[[106 140 127 133 123 117 148]
 [106 136 128 139 119 128 116]
 [106 130 122 119 139 117 144]
 [106 136 137 129 137 119 114]
 [106 136 128 139 118 129 116]
 [106 137 139 127 127 122 114]
 [106 133 130 127 151 123 143]
 [106 140 139 117 117 150 121]
 [106 137 127 140 116 130 118]
 [106 126 117 132 121 149 130]
 [106 137 127 140 116 130 117]]
:
[[106 106 106 106 106 106 106 106 106 106 106]
 [140 136 130 136 136 137 133 140 137 126 137]
 [127 128 122 137 128 139 130 139 127 117 127]
 [133 139 119 129 139 127 127 117 140 132 140]
 [123 119 139 137 118 127 151 117 116 121 116]
 [117 128 117 119 129 122 123 150 130 149 130]
 [148 116 144 114 116 114 143 121 118 130 117]]

[[119 138 157 140 154 131 139 118 130 116 156]
 [129 119 100 115 105 126 116 128 132 128 102]
 [136 131 138 132 138 129 132 137 128 139 139]]
:
[[119 129 136]
 [138 119 131]
 [157 100 138]
 [140 115 132]
 [154 105 138]
 [131 126 129]
 [139 116 132]
 [118 128 137]
 [130 132 128]
 [116 128 139]
 [156 102 139]]

[[122 122 121 103 143 118]
 [141 140 131 142 109 120]
 [108 129 126 103 121 116]
 [126 127 152 147 131 127]
 [124 132 117 108 134 126]
 [138 128 155 139 118 142]
 [140 122 137 140 134 145]
 [121 133 107 139 118 120]]
:
[[122 141 108 126 124 138 140 121]
 [122 140 129 127 132 128 122 133]
 [121 131 126 152 117 155 137 107]
 [103 142 103 147 108 139 140 139]
 [143 109 121 131 134 118 134 118]
 [118 120 116 127 126 142 145 120]]

[[137 120 128 129 115 129 126 103 119]
 [129 143 148 144 123 120 127 131 139]
 [136 136 149 145 118 119 131 124 132]
 [122 130 132 145 122 115 146 115 122]
 [132 122 119 126 114 136 125 102 128]
 [140 129 130 128 117 142 109 117 139]]
:
[[137 129 136 122 132 140]
 [120 143 136 130 122 129]
 [128 148 149 132 119 130]
 [129 144 145 145 126 128]
 [115 123 118 122 114 117]
 [129 120 119 115 136 142]
 [126 127 131 146 125 109]
 [103 131 124 115 102 117]
 [119 139 132 122 128 139]]

[[105 127 124 147 117 124 112 144 106 137]
 [104 144 124 122 103 109 126 147 156 112]
 [116 116 135 120 108 109 141 121 100 109]]
:
[[105 104 116]
 [127 144 116]
 [124 124 135]
 [147 122 120]
 [117 103 108]
 [124 109 109]
 [112 126 141]
 [144 147 121]
 [106 156 100]
 [137 112 109]]

[[150 135 135 130 135 135 132 130]
 [116 132 132 137 132 132 135 136]
 [151 135 135 129 135 135 132 130]
 [150 133 130 140 126 130 128 135]
 [150 133 131 142 127 130 129 136]]
:
[[150 116 151 150 150]
 [135 132 135 133 133]
 [135 132 135 130 131]
 [130 137 129 140 142]
 [135 132 135 126 127]
 [135 132 135 130 130]
 [132 135 132 128 129]
 [130 136 130 135 136]]

[[116 125 131 127 121 133 130 126 132 122 130 128 127 140 150]
 [120 119 130 130 126 117 132 124 138 122 122 125 125 133 145]
 [131 123 131 133 134 125 126 119 126 137 121 131 137 128 129]]
:
[[116 120 131]
 [125 119 123]
 [131 130 131]
 [127 130 133]
 [121 126 134]
 [133 117 125]
 [130 132 126]
 [126 124 119]
 [132 138 126]
 [122 122 137]
 [130 122 121]
 [128 125 131]
 [127 125 137]
 [140 133 128]
 [150 145 129]]

[[144 132 144]
 [126 126 144]
 [140 135 126]
 [139 132 151]
 [113 126 122]
 [127 126 144]
 [135 135 124]
 [142 134 130]
 [142 135 129]
 [119 128 116]
 [125 133 125]]
:
[[144 126 140 139 113 127 135 142 142 119 125]
 [132 126 135 132 126 126 135 134 135 128 133]
 [144 144 126 151 122 144 124 130 129 116 125]]

[[128 127 130 128 116 130 130 121 128]
 [128 130 130 135 130 130 130 121 102]
 [128 127 130 128 127 130 130 121 128]
 [128 127 130 128 116 130 130 121 128]
 [128 128 130 128 127 132 130 121 129]
 [128 132 130 136 127 130 130 121 102]
 [128 127 130 128 127 130 130 121 128]
 [128 127 130 129 127 130 130 126 128]]
:
[[128 128 128 128 128 128 128 128]
 [127 130 127 127 128 132 127 127]
 [130 130 130 130 130 130 130 130]
 [128 135 128 128 128 136 128 129]
 [116 130 127 116 127 127 127 127]
 [130 130 130 130 132 130 130 130]
 [130 130 130 130 130 130 130 130]
 [121 121 121 121 121 121 121 126]
 [128 102 128 128 129 102 128 128]]
---
[[114 115 154 116 101 115 131]
 [115 116 155 117 100 116 131]
 [154 154 116 153 141 154 131]
 [139 140 124 138 134 140 127]
 [137 138 133 137 123 138 129]]
:
[[137 138 133 137 123 138 129]
 [139 140 124 138 134 140 127]
 [154 154 116 153 141 154 131]
 [115 116 155 117 100 116 131]
 [114 115 154 116 101 115 131]]

[[118 116 126]
 [110 128 114]
 [113 144 130]
 [107 143 149]
 [135 142 151]
 [123 127 138]
 [117 155 118]
 [143 131 142]]
:
[[143 131 142]
 [117 155 118]
 [123 127 138]
 [135 142 151]
 [107 143 149]
 [113 144 130]
 [110 128 114]
 [118 116 126]]

[[122 141]
 [134 124]
 [103 136]
 [141 118]
 [141 128]
 [131 135]]
:
[[131 135]
 [141 128]
 [141 118]
 [103 136]
 [134 124]
 [122 141]]

[[128 113 125]
 [137 126 126]
 [124 130 134]
 [135 129 130]
 [124 142 135]
 [134 105 129]]
:
[[134 105 129]
 [124 142 135]
 [135 129 130]
 [124 130 134]
 [137 126 126]
 [128 113 125]]

[[125 129 140 124 137]
 [131 116 123 132 134]
 [125 127 115 121 100]
 [124 125 129 126 124]
 [117 126 134 124 131]
 [140 127 132 142 127]
 [155 130 105 134 130]
 [129 129 120 120 128]
 [138 122 140 136 129]]
:
[[138 122 140 136 129]
 [129 129 120 120 128]
 [155 130 105 134 130]
 [140 127 132 142 127]
 [117 126 134 124 131]
 [124 125 129 126 124]
 [125 127 115 121 100]
 [131 116 123 132 134]
 [125 129 140 124 137]]

[[143 151 147 147 110 155 133 144 144 150 138 135 151]
 [151 146 148 127 147 146 127 125 140 146 122 123 140]
 [117 128 109 114 145 147 118 149 149 108 125 144 145]]
:
[[117 128 109 114 145 147 118 149 149 108 125 144 145]
 [151 146 148 127 147 146 127 125 140 146 122 123 140]
 [143 151 147 147 110 155 133 144 144 150 138 135 151]]
